(in the rows, 128 means zero)
The rows below come in pairs that one turn or mirror swaps. Which row does each named row swap with?
The rows were stretched afterwards, more along some directions than others.
K_402: [111 145 100  86 133 136 154 126 106 167 128 115 136 128  86 127 118]
K_83: [110 135 101  93 144 133 149 130  98 143 122 106 132 125  89 125 109]
K_948: [166 131 154 196 125 121 100 169 162 139 105 172 158  94 171 150 131]
K_838: [135 145 151 150 124 114 153 145 124 115 124  85 131  96 114 154 102]
K_502: [117 125 103  87 133 139 147 131  99 129 131 123 147 140  79 140 118]
K_915: [144 119 116 145 123 106 116 132 124  84 115 174 150 141 117 143 113]
K_765: [154 130 126 171 136 125  89 172 162 152 117 154 167  93 160 137 140]
K_707: [141 125 131 178 124 134  76 171 164 129 110 147 155  85 168 142 140]
K_216: [115 132 105  81 133 145 142 120 104 150 131 120 139 145  78 133 120]
K_173: [118 139 131 103 130 141 164 114 104 146 118 129 123 134 102 134 108]
K_363: [127 116 134 122 118 151 108 124 129  94 142 139 112 127 127 106 149]
K_833: [151 129 126 177 136 127  88 185 164 138 117 142 154  79 163 134 137]
K_48: [134 118 126 118 117 162 112 120 125 101 142 143 108 132 120 105 148]
K_991: [147 126 154 167 120 136 100 172 165 128 132 142 168  88 163 164 130]
K_84: [120 138 127  95 127 134 155 125  98 143 143 114 143 131  89 166 112]
K_512: [154 130 134 147 120 142 123 136 133 108 137 143 113  91 163 145 101]
K_610: [151 122 133 163 133 131  84 168 164 145 128 150 164 107 147 143 149]
K_135: [133 154 141 146 109 112 154 141 123 114 124 101 135  95 119 149 106]
K_678: [131 125 134 121 119 155 115 117 126  96 135 143 108 126 122 107 145]
K_18: [168 133 132 151 125 152 122 149 129 108 130 135 112  88 152 149  94]
K_832: [171 132 121 157 119 152 121 149 131 108 131 146 119  91 151 144  98]
K_177: [126 118 136 121 118 156 111 120 131  95 143 138 105 124 130 108 148]
K_898: [150 107 145 182 132 137  80 173 163 131 127 152 169 108 157 145 145]
K_329: [128 140 146 140 119 117 146 144 124 123 137  84 142 104 113 146 117]
K_174: [ 90 120 106  89 133 147 139 132 106 149 142  92 142 136  94 133 112]
K_990: [151 118 134 168 131 133  84 178 163 125 134 152 165  91 152 145 150]
K_408: [147 115 117 155 125 107 111 139 131  86 118 175 153 140 122 143 119]
K_417: [134 153 148 142 105 114 150 136 129 121 115  95 130  95 119 146 112]
K_366: [135 148 146 148 124 101 159 144 126 121 130 103 138  96 121 146 111]
K_917: [127 115 130 116 116 161 113 119 124  94 139 137 107 128 122 103 145]
K_720: [122 134  85  96 137 150 147 138 103 161 129 103 141 131  79 117 113]
K_443: [135 152 141 150 108 115 151 141 126 122 110  93 131  96 117 144 110]
K_213: [159 138 127 143 127 140 120 131 132 114 134 148 113  95 155 151  98]
K_804: [166 139 124 143 125 143 130 145 125 112 134 151 118  86 151 137  96]
K_99: [159 125 112 177 133 136  89 185 161 156 126 136 164  90 144 127 141]
K_429: [147 115 117 151 122 110 114 135 132  90 116 175 154 141 117 138 119]
K_60: [137 125 120 170 133 140  79 185 153 144 138 125 167  97 149 142 138]
K_943: [150 115 123 150 120 108 115 130 131  90 110 182 144 142 126 141 119]
K_871: [159 134 126 154 124 148 117 140 136 112 125 146 111  88 162 144  98]
K_414: [137 115 115 138 127 109 116 129 123  85 123 174 145 145 118 136 115]
K_651: [112 128 109  93 128 153 148 128  99 143 133 121 138 148  79 135 115]
K_598: [152 133 119 136 127 146 123 145 127 117 147 140 124  97 143 148  95]
K_427: [101 133 105  97 127 139 140 125 107 136 115 113 132 131 100 136 115]
K_985: [139 142 143 152 113 120 153 143 126 116 124  92 133  97 115 145 111]

K_213 swaps with K_417
K_943 swaps with K_678
K_871 swaps with K_443
K_83 swaps with K_833

